In the rows, 128 means zero.
One turn moves each row of this set onto another row. After a few examples, where does it send each row asked below?
k_556: 145 132 117 144 123  88 141 106 136 166 125 134 121 140  99
k_883: 173 137 127 142 141 111 160 110 154 152 110 132 114 140 105
k_866: 166 134 123 142 138 110 166 115 162 143 112 122 106 132  99
k_525: 130 129 118 152 152 112 125 131 165 143 135 140 159 148  96
k_53: 122 157 103 152 140 104 108 109 148 130 135 131 143 126  88
k_413: 142 141 123 141 151 125 136 110 175 104 138 121 126 134 131
k_79: 123 136  90 151 152 113 127 110 154 133 142 107 125 134 135
k_73: 125 123  99 151 144 106 132 103 165 138 140 111 133 120 138
k_511: 163 139 142 139 133 116 154 111 142 139 106 133 119 132 112
k_238: 135 158  87 156 148  94 120 108 159 140 135 133 151 135  91
k_554: 129 133 112 144 139  96 116 104 166 154 145 136 138 133  85
k_661: 147 156  94 163 129  90 143 108 132 143 112 127 129 123  95
k_129: 146 136 118 140 156 123 138 110 183 112 143 117 116 139 120
k_925: 153 140 108 144 159 117 145 109 186 115 140 121 126 141 126
k_443: 166 152 120 148 145 121 152 116 140 132 105 123 107 132  97
k_536: 127 140 116 144 132  93 119 103 160 149 137 143 159 133 104
k_514: 127 128 120 152 153 113 123 133 164 142 136 138 157 147  95
k_558: 143 156  99 161 127  96 138 108 129 140 112 125 123 119  91
k_651: 171 159 116 150 143 112 160 113 141 131 100 132 126 136 111
k_191: 126 137  87 154 152 109 131 109 157 135 141 109 129 137 138
k_441: 142 135 122 143 119  89 141 106 132 162 123 136 127 140 104
k_716: 130 137 109 164 154 114 126 131 166 131 129 133 158 129  88
k_418: 127 122  96 151 147 107 133 104 169 141 141 110 128 122 134
k_169: 169 155 109 147 142 107 169 117 149 133 106 128 123 150 115
k_152: 159 142 137 140 127 109 164 113 147 130 104 129 127 129 121
k_365: 129 137 111 163 153 114 126 129 165 130 127 134 160 128  91
k_712: 153 150 127 142 138 121 154 120 137 124 110 119 104 140 105
k_11: 149 142 116 141 152 117 144 107 180 111 136 127 137 141 138

k_866 -> k_712
k_883 -> k_443
And these:
k_413 -> k_11
k_79 -> k_73
k_238 -> k_554
k_556 -> k_558
k_525 -> k_716

One turn moves each row of this set onto another row. After a few examples, where does it send each row asked below?
k_751: 108 155 116 120 113 111 129  96 127 109 129 164 151  96 143 139
k_301: 142 163 108 103 130 113 152 100 121 123 110 142 158 119 127 127
k_111: 151 147 104  95 126 106 158 117 117 113 111 147 164 119 129 138
k_165: 136 131 126 105 121 119 104 115 136 107 104 142 156 118 137 122
k_117: 122 134 109 114 106 104 145 122 117 130 146 152 147 131 105 156
k_662: 119 139 113 111 109 102 135 117 123  94 129 169 156  94 143 154
k_732: 137 170 108 113  95 113 147 121 104 113 104 144 158  99 117 134
k_400: 116 146 116 113 125 109 135  93 131 107 133 165 152 103 146 140
k_7: 113 128 118  98  96 143 125 119 132 132 108 134 149 125 139 161
k_583: 118 170  98  99 120  98 113 134 139 131  91 141 159 137 125 150
k_534: 111 130 120  99  98 145 125 115 131 134 108 133 149 127 140 158
k_551: 140 126 124 103 115 117 105 126 131 100 104 143 157 115 135 126
k_898: 110 133 119 103  94 144 125 115 130 135 106 132 148 124 137 157
k_722: 109 132 119 102  92 143 125 118 128 132 106 131 148 122 136 158
k_200: 110 151 116 119 103 107 131 109 121  99 127 168 153  88 138 148
k_226: 118 168  98 100 119 100 111 138 139 129  90 142 159 136 124 151
k_461: 113 140  98 101 114  74 121  98 129 143 108 140 162 111 117 164
k_700: 113 137  96 100 111  76 121 102 127 141 107 141 163 110 114 166
k_197: 120 137 113 106 124 106 139 107 131  99 132 170 154 105 146 151
k_440: 115 144 110 120 110 107 142 106 120 138 147 148 142 131 103 144
k_93: 114 173  97 102 116  99 110 136 138 129  91 141 157 133 122 151
k_790: 111 129 117  99  93 144 124 121 128 131 108 135 151 124 137 161
k_161: 116 172  98 103 117  99 111 135 139 132  91 143 159 136 122 149
k_257: 109 143  99 104 112  77 119  99 127 145 106 140 161 109 114 163
k_135: 130 142 127 113 105 120  98 122 126 106 101 141 155 108 129 122
k_270: 148 152 105  99 107 106 154 131 108 106 107 147 162 108 121 145
k_390: 118 169  99  99 115  99 110 139 137 128  92 143 159 134 121 152
k_863: 134 175 111 112 111 113 146 101 112 126 107 142 156 108 123 122
k_477: 112 147 111 123 100 108 141 110 114 136 144 150 145 124 102 149
k_98: 121 136 110 115 114 104 145 111 120 135 146 151 146 134 105 151
k_409: 109 142  98 105 108  75 118 102 124 144 105 140 162 107 114 163
k_674: 110 139  98 102 107  74 119 105 124 141 106 141 161 107 112 166
k_524: 135 133 126 110 106 116 101 130 126  99 102 143 156 108 130 129
k_189: 131 142 128 113 116 123 100 112 131 109 103 140 153 112 132 117
k_159: 118 142 109 121  97 104 142 120 112 131 144 152 145 124 101 155

k_161 -> k_390
k_722 -> k_7
k_700 -> k_257
And these:
k_135 -> k_551
k_400 -> k_200
k_440 -> k_159
k_111 -> k_863

